Each path is a new rotation, seen through one point. The rows after it are directions, each followed by how far the rotation turns it, in degrees per step (0 if it stays put).
Each turn is a multiple of 5 degrees from 10 to 175, or 0.
Each row of a path follows its step; steps can be skipped.
path 1
step 13: [-26.0 -22.1  19.7  -8.1   8.8   1.4  11.1 -28.7  -6.9  24.9   1.8 -28.9
   4.2 -30.9   7.1  12.6 -30.0  17.9   9.7   1.1 -22.7  18.9 -23.6  14.5
   6.1 -16.8  26.8  20.4 -10.5  11.9  -9.3 -18.5 -12.7 -16.5  22.6 -10.5
   7.5  11.6 -23.7  10.7   6.1  31.3 -26.8  -0.9  12.9   7.0  15.4 -20.4
   0.8   3.9 -26.6  -0.3   5.7   7.0  -9.9 -18.7  28.3   3.6  17.7 -25.6
   6.2  -2.5   3.0  11.4   2.3 -13.3   5.9 -26.0   3.6]
step 14: [-17.4  20.1   3.7  11.0  -2.9 -16.4   3.6   8.2   4.7  -1.4 -15.2   6.7
 -28.3  -6.2 -14.4  12.3  -2.0  20.1 -29.6 -25.6  25.1  -3.4   4.5   4.8
   7.0 -22.7 -24.5   9.8  34.2  -3.1 -18.0   0.1 -15.9   1.4  21.9  13.1
  -9.0 -39.0 -28.4  11.1  11.6  -2.1  23.7  -9.5 -14.8 -21.9   3.8 -11.7
 -21.0 -11.3 -17.6 -42.9   6.9   5.7  16.4   2.2  -6.7   0.5 -14.8  17.2
 -25.3  -6.8 -27.1  11.3 -13.4  -1.7   6.1   7.2  14.0]
step 17: [  7.6  17.4  37.7   1.5   7.3  -6.5 -11.3 -24.8 -17.7  11.0   2.9   7.9
  -8.3  17.4 -12.8  -3.1  -1.6  31.8   1.8  13.5 -11.3   5.0 -16.5   6.2
  13.9  -6.2 -18.2  29.0 -24.9   9.0 -19.8 -34.2  -3.9   5.5 -22.7   9.3
 -22.0  -0.5   6.7 -21.5   4.6  14.8 -11.9 -23.0  15.8   8.2 -25.9   2.7
 -35.4  10.4 -20.8 -11.7  27.9  15.2   7.3   5.2  -5.5   4.6  10.9  -6.6
   6.9  24.3  -2.9  14.2  33.7 -14.3  -7.1  17.9  24.2]
step 21: [  2.6   0.1   8.1  10.5  -9.8  -1.4 -23.8  11.6  10.2  42.5 -19.2   9.6
  -0.5  17.3   5.9   8.3  21.4  -1.2 -25.0  -2.1   5.0   9.7 -11.3 -23.7
  10.3  -0.2   2.0  10.0 -12.0  36.7  51.1 -28.5  -6.5  -7.1  16.4   3.3
 -10.2  11.9  26.4 -11.1   1.9  -6.5  -1.9  -7.7 -13.4  15.8  -2.1  -4.9
   8.8  21.9   6.3  24.4   0.8  -1.2   1.7   2.9 -12.3  15.9  14.2 -14.4
 -19.9  -7.9 -24.9  12.5  32.6 -24.6  18.9 -18.1  21.5]
step 24: [  2.5  -0.3  10.8  -1.8  18.3 -29.5 -14.1  -6.6  18.4  17.3  11.2  -1.3
  12.1  -5.3  24.1  21.4  17.1  10.1  -9.2 -15.3   5.7  -4.3  -5.6   2.6
  -6.2  25.2  -8.1 -19.8 -10.1   1.6   3.6  14.9  22.1 -17.0  -8.4  -8.5
  31.7  20.5 -34.7 -27.5   1.6   8.9  -7.2 -11.1  20.3 -23.9  21.0   2.3
  39.2  23.2   3.5   6.6  12.2  37.9 -19.6  19.7   7.3  -5.1 -21.0  11.9
   2.9   1.3 -10.2  23.8 -11.5  -0.8  27.4 -10.8  13.0]
step 29: [  5.7  11.1   0.9  -1.7  -6.7 -21.9 -20.7  -1.0  -2.8  23.5  23.7 -29.6
  22.6  24.3   8.3  28.2 -21.2  11.7  -3.2   2.7  -6.8  -0.6  -3.0  17.8
  -1.1 -18.3 -30.9  17.2  -2.7  19.3 -20.3 -17.6  14.8   7.9  32.8 -18.4
  10.9 -11.6  21.9  -0.5   1.9   2.0   2.5  -0.7  -1.9  17.3  19.3  -7.9
 -37.4  11.2 -16.6 -23.6 -16.8  28.5   8.2 -11.9  23.6   0.6  -4.0   2.1
  -0.1 -11.5   1.8  -2.1  35.6  30.0 -16.3   3.0  -6.0]
step 30: [ -4.5   5.1  30.8  13.0  -1.5  10.1  36.9  -6.0  -4.6  25.7 -10.1  33.1
  10.6 -15.0  20.3   7.7  14.0  24.0   5.5 -13.6  21.8   1.5  26.8  25.6
   1.9 -21.7  15.5  21.4   5.0 -13.2 -26.9  -4.8  -3.0  -9.9 -21.8  -0.1
   5.5  -2.0 -17.6 -41.1   4.6  19.9  16.6 -21.7  10.8 -18.9  -2.6   0.0
  -6.6  -4.8 -15.6   0.5   3.0 -16.6   6.6   1.8 -13.6  -4.2 -15.0  -4.4
 -10.5 -10.1  34.9  16.7  -2.7   1.6 -17.1 -16.6  29.9]
Speeds:
[-0.5  1.5 -1.0 -5.5 -1.4 -0.7  3.1  1.7 -5.9 -4.5  2.7 -0.2 -0.7 -6.4
 -1.5 -2.6  3.0 -3.5 -5.2 -1.9 -1.1  7.7 -6.7 -3.2 -2.8 -4.3 -3.3 -8.1
 -2.8 -2.8 -0.9  8.4 -1.5 -3.1 -8.2 -7.0  4.9 -2.5 -2.7  3.8 -3.6 -2.6
  9.2  7.4  5.6  1.0 -0.3  3.6  0.0 -0.4 -2.2 -1.2 -5.0  1.3  2.2  5.7
 -0.3 -0.1  0.1  3.2  0.7 -2.9 -5.5 -3.4  3.9  3.9  8.9  3.1  3.0] -> 85
[-2.8 -3.2 -4.6 -0.7 -2.6 -1.6  2.9  2.1 -4.7  2.7 -5.9 -3.4 -2.4 -3.3
  3.8 -5.7 -3.2 -3.8 -1.6  4.4  6.8 -1.1  0.9 -7.0  3.0  1.4  1.5 -4.1
  8.1  0.7 -1.9  4.5 -8.2 -4.0  5.1  3.1 -4.2 -3.7  1.6  4.2  6.6 -2.2
 -1.9  4.4  0.6  0.4  1.3 -4.9  3.4 -0.9  0.4 -1.8  2.5  1.5  4.9 -8.1
 -3.7  0.4  4.6 -6.9 -4.6 -0.9 -3.5  8.0 -5.4 -4.6  8.9 -1.4  1.8] -> 60
[ 1.3 -4.5  4.8 -3.2 -2.0  7.8 -2.9  1.7  4.0  2.5 -0.9 -4.5  4.0 -1.3
  1.5  2.6 -3.3 -2.1 -2.8  6.4 -5.3  4.0  4.6 -1.2 -7.0 -0.2  1.4  7.4
  3.1  1.5  4.5  5.8  1.5 -0.6  2.7 -3.9 -3.6 -0.1 -6.5 11.3  6.1 -0.3
  0.6 -2.0  1.0  3.4 -1.4 -4.6  2.8  1.9  7.9  4.6 -3.8 -2.2 -0.2  6.8
  6.4  9.0  0.2 -4.5  0.6 -1.2  0.4 -1.9  0.4  1.2 -2.0  1.5  7.4] -> 140
[ 5.6 -6.7 -3.4 -9.5 -9.5 -1.2 -6.6 -0.6 -7.2  0.6 -1.5 -2.9 -1.8 10.2
  0.9  4.4  2.9 -6.0  4.6  3.1 -4.5  6.6  3.5 -3.6  0.6 -0.4 -1.5  1.4
  0.2 -2.3 -4.7 -4.2 -2.5 -3.6 -6.5 -1.2 -3.3 -1.4  1.7 -2.2  0.8  0.5
 -1.8 -0.5  2.3  1.0 -1.2  2.8  4.1  4.3 -3.7 -1.3 12.4  2.7  3.0  2.1
  3.6  0.5  1.0  3.5  2.6 -5.7  2.5 -0.1 -0.6 -1.9 -3.2  3.4 -4.2] -> 65
[-2.4 -5.0 -3.1 -0.9  0.7 -7.7 -3.1  0.9  0.9  1.2 -1.3  0.2  1.6 12.8
  1.8 -5.5  3.3 -1.7  2.2  2.5 -2.5 -4.3 -2.6  6.0  0.3 -6.2  4.6  1.5
  1.4 -3.8  3.8 -0.7 -3.4  4.1 -3.2  1.4  3.1 -3.2  1.3  0.7 -0.7  1.6
 -2.7  3.6 -0.5 -1.7  2.4  1.7  1.7 -0.7  1.8  0.4 -8.4 -2.3 -5.5  4.4
 -6.6 -1.0  9.2  2.4 -1.6  2.9  4.7  1.9  1.4 -4.2  2.3 10.0 11.7] -> 25
[ -2.7  -5.6  -1.0   0.5  -4.2   3.8  -0.8  -0.7  -0.3  -0.2  -8.9  -3.8
   1.6  -0.9  -5.0  -3.2   0.8   3.3  -0.9  -3.9  -0.7 -10.6  -5.7   6.3
  -2.2   6.3   2.1  -2.0  -0.7   1.6  -8.4  -3.1  -1.1  -5.4  -2.6  -3.9
  -9.0   8.3  -2.5   0.1  -2.8   2.4  -0.9   0.2   0.8   2.2   1.6   2.8
  -5.1   5.7   6.5  -1.2  -4.9  -0.2   4.2   0.8   3.8  -1.1  -1.2   8.4
   4.7  -3.1   0.4  -0.7  -6.1  -3.7   6.0  -2.0   3.1] -> 55
[ -5.0   9.0  -3.8   5.4   1.8  -0.9   1.5   1.2  -0.6  -2.8  -5.2 -11.1
   5.2   2.6  -7.0   1.0  -6.6  -5.0  -5.9  -4.2  -2.5  -1.0   1.6  -3.5
   1.1  -1.2   4.8  -1.3  -6.5  -1.2  -0.2  -3.2  -0.9  -2.8  -1.6  -4.5
  -0.4   0.2   3.6   3.8  -0.8   4.3  -4.0   4.0   2.3   3.1  -3.2  -4.1
   8.3  -4.1  -2.7   1.2  -3.2   2.3  -1.5   5.3   0.2  -4.6   6.2  -5.6
   1.5  -2.9   6.5  -3.4  -4.0   1.1  -4.4  -0.7  -7.1] -> 115
[-3.6 -5.1 -2.7 -3.8  1.9  1.2 -5.8  1.4 -2.2 -1.3 -0.9 -4.4 -0.8 -2.5
 -1.3  0.6  2.0  1.1  0.3  1.6 -3.8 -5.9 -5.3 -0.5 -1.8  2.3  6.6 -4.2
  1.4 -4.8  7.1 -3.1 -3.0 -4.1  5.2  7.8  5.5  1.9  3.7 -5.4  9.1 -2.2
  5.3  1.1  0.5 -6.2 -5.3 -0.1  4.8  3.1  6.9 -1.1  3.5  4.5 -7.9  5.0
 -4.0 -1.7 -5.5 -1.9  3.3 -1.5 -4.0 -8.0  2.5  4.4  0.9 -5.6 -0.9] -> 25
path 2
step 3: [ -8.7  14.2   3.4  -9.3  -9.1  -6.7 -31.5   7.6  36.1   4.6 -10.9 -37.0
 -28.8  15.5  27.7  -1.3   9.5 -10.9  -5.9  -5.7  19.4  20.6 -24.3  -9.6
  10.1  -0.5 -27.6   1.4  13.3  15.8 -19.9 -19.6  -6.9  -0.9 -21.2   3.8
 -13.2   4.8   0.1 -11.6 -14.1 -29.9 -12.5  -5.1  11.2  23.9 -27.9 -18.3
  -6.3  18.3   4.3  -0.8  17.6 -18.0  23.0 -22.4 -11.6 -36.3  -3.9  -8.0
   0.4   3.6   7.9 -14.4  22.2  10.2  16.9   1.0 -10.2]
step 6: [ -3.2  14.8 -22.4  -1.3   0.0  16.2 -30.4   3.9  -5.5  -2.6 -15.8 -17.0
   1.2  11.2  33.1 -11.6  -2.0  -9.2 -26.9   5.8  24.2   0.3 -20.6   4.7
  15.2   6.0  -1.8   9.3  -7.7  22.1 -11.6  -4.0   2.7   1.1 -23.4 -17.6
  -9.3  -2.5  13.3   0.4   1.0  -9.8 -29.2 -10.3  -3.4  36.0  -3.0  -1.0
 -13.4  22.9 -19.4 -27.4   9.2   4.3  21.9 -50.0 -18.7  -4.6   9.9 -21.9
 -10.6 -19.0  26.2  -8.9  10.4  15.9  29.2  10.5  -4.7]
step 10: [-13.9  21.9  -4.1  17.1 -10.7  11.1 -17.5 -48.5   6.5 -21.2  -8.0  -0.6
  -7.7   7.8  -1.4  -7.8  27.1  12.6 -13.6 -23.5   8.0   6.7 -14.8   9.3
  12.1   7.7 -15.6  26.0  -6.8  40.8  -1.3 -18.3  -2.1 -36.2  -9.7  13.5
 -19.6   6.9  -7.7  -0.8 -16.8  15.9  -5.0  -5.6  -6.9  21.0  16.8 -29.9
 -16.5 -23.1  -7.4  -7.4 -10.6  31.3   9.6  17.4  12.9  -8.1   9.5  -0.3
  13.3  32.0  14.6   2.2  -3.1   7.2  17.7   0.0  11.7]
step 12: [-15.5  -6.6  21.5   1.2 -10.3   7.2 -16.0  -9.6 -11.3 -13.8 -15.8 -21.7
 -28.6   6.4   1.0  10.9 -17.0 -10.5 -41.5  16.4  26.6  10.2 -25.1 -13.4
  20.4 -12.8 -21.3  15.7  20.9  14.5 -18.0   5.9 -12.1  -1.7 -14.8 -23.1
 -34.7 -12.3  16.2   3.9  -8.9 -14.3 -19.4  19.9   0.6   7.5   0.2  19.2
  17.5  12.5 -15.8  -5.0   3.8  28.0  26.9 -13.7  -4.5  -2.8  20.5  -2.8
  -8.9 -13.4  32.4   2.0   1.4  28.5   6.5  14.3  -6.5]
step 16: [ 10.1   7.0  18.1  14.1 -13.1  19.5 -17.0  -7.0  -1.3 -11.9 -22.3 -20.6
 -18.6   5.0  -3.9   4.6  32.7  -8.6   2.9 -32.9   2.1   6.9   7.0  -2.3
  10.3   2.7 -20.0  16.1  12.9  14.7  -0.7   5.5 -47.6 -42.2  -0.7  -9.5
 -19.1   8.7 -24.2  -2.5  -6.0  -8.4 -11.1  -3.2  -6.0  25.2  10.3  -4.3
 -16.7 -14.1  -3.4   2.7 -21.4 -18.5   6.8  12.8  10.9 -11.3   1.3  -2.3
  24.6  32.5  34.6 -11.0  -8.6  24.1 -22.9  -2.8   6.5]
step 27: [-14.6 -18.8  15.0  40.1   8.4   9.5 -19.1  12.0  19.7 -10.5  -4.6  -0.4
   8.5   1.3  21.6   2.7  22.6   1.1  17.1  -6.1   5.1  19.8   8.2  21.6
  31.1 -17.1  -4.4  43.9 -16.8  32.3  -2.6  11.4 -14.9 -10.8  14.1  32.4
   8.9   1.6  16.7   4.8  -1.7  26.1   5.4  -4.0  18.4   2.8 -15.9   8.7
 -24.5  -3.6  -3.6 -30.2  14.6  -3.4  -7.3  -8.7  -3.4  -7.2  -3.0   8.9
  -4.9  24.4  24.5 -32.6  -2.3  16.5  11.6   0.0   9.6]
step 30: [  1.4  -7.5 -10.4  36.2   0.2  16.1 -33.4  12.0  19.4  15.9 -19.8   3.4
  -7.6  -4.4  15.1  10.2  -1.5  12.8   5.5 -17.8  -1.1  46.2  -1.2  -3.0
  -0.7 -20.3 -16.7  22.2 -11.5  18.6 -15.6  -8.0   1.7 -20.0  -0.5  12.7
  13.2 -21.0   9.6   0.0 -15.5   6.3  -3.5  21.5  12.2 -19.4   1.9   5.8
 -42.3  15.1  18.3 -39.9  10.0 -19.0  -7.0   4.2   0.1 -23.6  11.2   1.5
  14.5   7.2  14.3 -11.9  -9.0   7.4  17.2 -21.5 -18.4]
Speeds:
[ -7.7   4.1   3.1  -8.0   6.0  -2.8  -1.8  10.2   3.2  -1.0   0.4   1.0
  -4.6  -3.8   4.1 -10.4   0.0   5.9   4.7  -7.7   0.4  -1.1   2.9   3.2
   5.0  -2.8  -0.9   5.9   6.3  -0.2   3.0   0.2  -4.3   1.0   0.5  -1.6
  -1.6   4.2  -3.4  -4.3  10.2   0.8   5.6  -1.1  -3.1   3.3  -0.8   2.2
   1.7  -2.7   1.4   2.6   4.3   1.0  -4.6   1.8   3.9  -0.8  -3.1   2.7
   7.7   1.0  -0.9   2.0   2.1  -0.8   5.2  -2.4  -0.4] -> 55
[ -3.1   6.4  -1.8  -1.9  -7.9   2.5  -0.7   2.9  -2.8  -2.4   7.0   2.0
   3.8  -1.8  -2.0   5.1  -6.0   1.5  -6.1  -1.5   1.0   5.4   3.2  -0.8
  -0.9 -12.2   1.8   6.4  -2.0   0.7  -8.3  -6.3  -2.8   1.3   3.5  -5.2
   3.2  -1.6  -4.8   6.6   4.0   7.5  -4.3  -2.8  -0.1  -3.9  -6.0  -5.5
  -0.9   1.5  -0.6  -5.5  -5.0   0.3   0.0   2.0  -1.4   2.5  -3.6  -1.6
   5.7  -2.5  -5.2   1.8  -1.0  -2.3  -1.5  -3.5   1.1] -> 85
[ -2.6  -6.4   1.1  -2.2  -2.6  -2.8   2.0   3.5  -9.4   1.0  -5.4   2.0
  -5.0  -3.6  -8.1  -1.9   8.2   8.1   1.4  -1.0  -0.1  -4.5  -2.8   1.3
   4.4  -0.8  -4.6   0.9   0.5   1.5   0.6   0.0  -5.8  -2.2  -1.1   2.7
   4.1   1.0  -3.0   4.5  -0.5   2.4  -0.8   1.3  -3.8  -0.6  -1.5  -2.8
   8.2   2.9  -1.1  -5.5  -2.3   2.8   0.8  -1.1  -0.3   1.6   0.7  -3.3
  -0.4   1.4   7.1   4.3  -8.0  -1.5 -12.4   8.4  -3.3] -> 10
[-1.3  0.6  3.9 -2.3 -3.1 -1.1 -0.4 -4.2  1.5  1.4 -4.8  0.8 -4.7  2.4
 -3.0 -4.1 -2.4 -3.4 -2.0 -0.2 -4.4 14.9 -5.4 -1.5 -7.0 -6.4  1.5  0.8
  2.5 -1.7  2.0  5.6  7.8 -0.5 -1.0  2.3  2.4  3.7 -3.2  0.9 -1.5 -0.3
 -1.0  1.2 -3.0  2.5  0.9 -4.1  3.6  3.5  1.0 -3.8  2.8 -6.5 -6.9 -1.7
  7.7  5.6 -5.1  3.0 -3.2 -5.0  5.4  7.3  5.3  2.7  2.9  5.7 -0.4] -> 40
[-1.8 -3.3  7.0  3.7 -6.4 -2.0  1.2  0.2  3.9  4.2  5.0  1.4  3.0  3.7
 -2.9 -0.4 -5.7  0.7  8.4  0.3  0.2 -1.1  0.3  5.4  0.3 -2.3 -3.3  3.5
  5.7 -2.2  3.4 -6.0 -0.2 -4.1  7.4 -4.2 -2.0  4.4 -1.7  2.0  0.4 -4.2
  0.5 -1.5  5.5 -0.6 -7.0 -0.1  3.3  6.8 -1.2  5.7  1.8 -0.1 11.1  0.0
  3.3  3.9 -2.8  0.9 -5.3  3.0  7.9 -8.1  5.8  4.2 -3.1 -0.8  0.9] -> 90
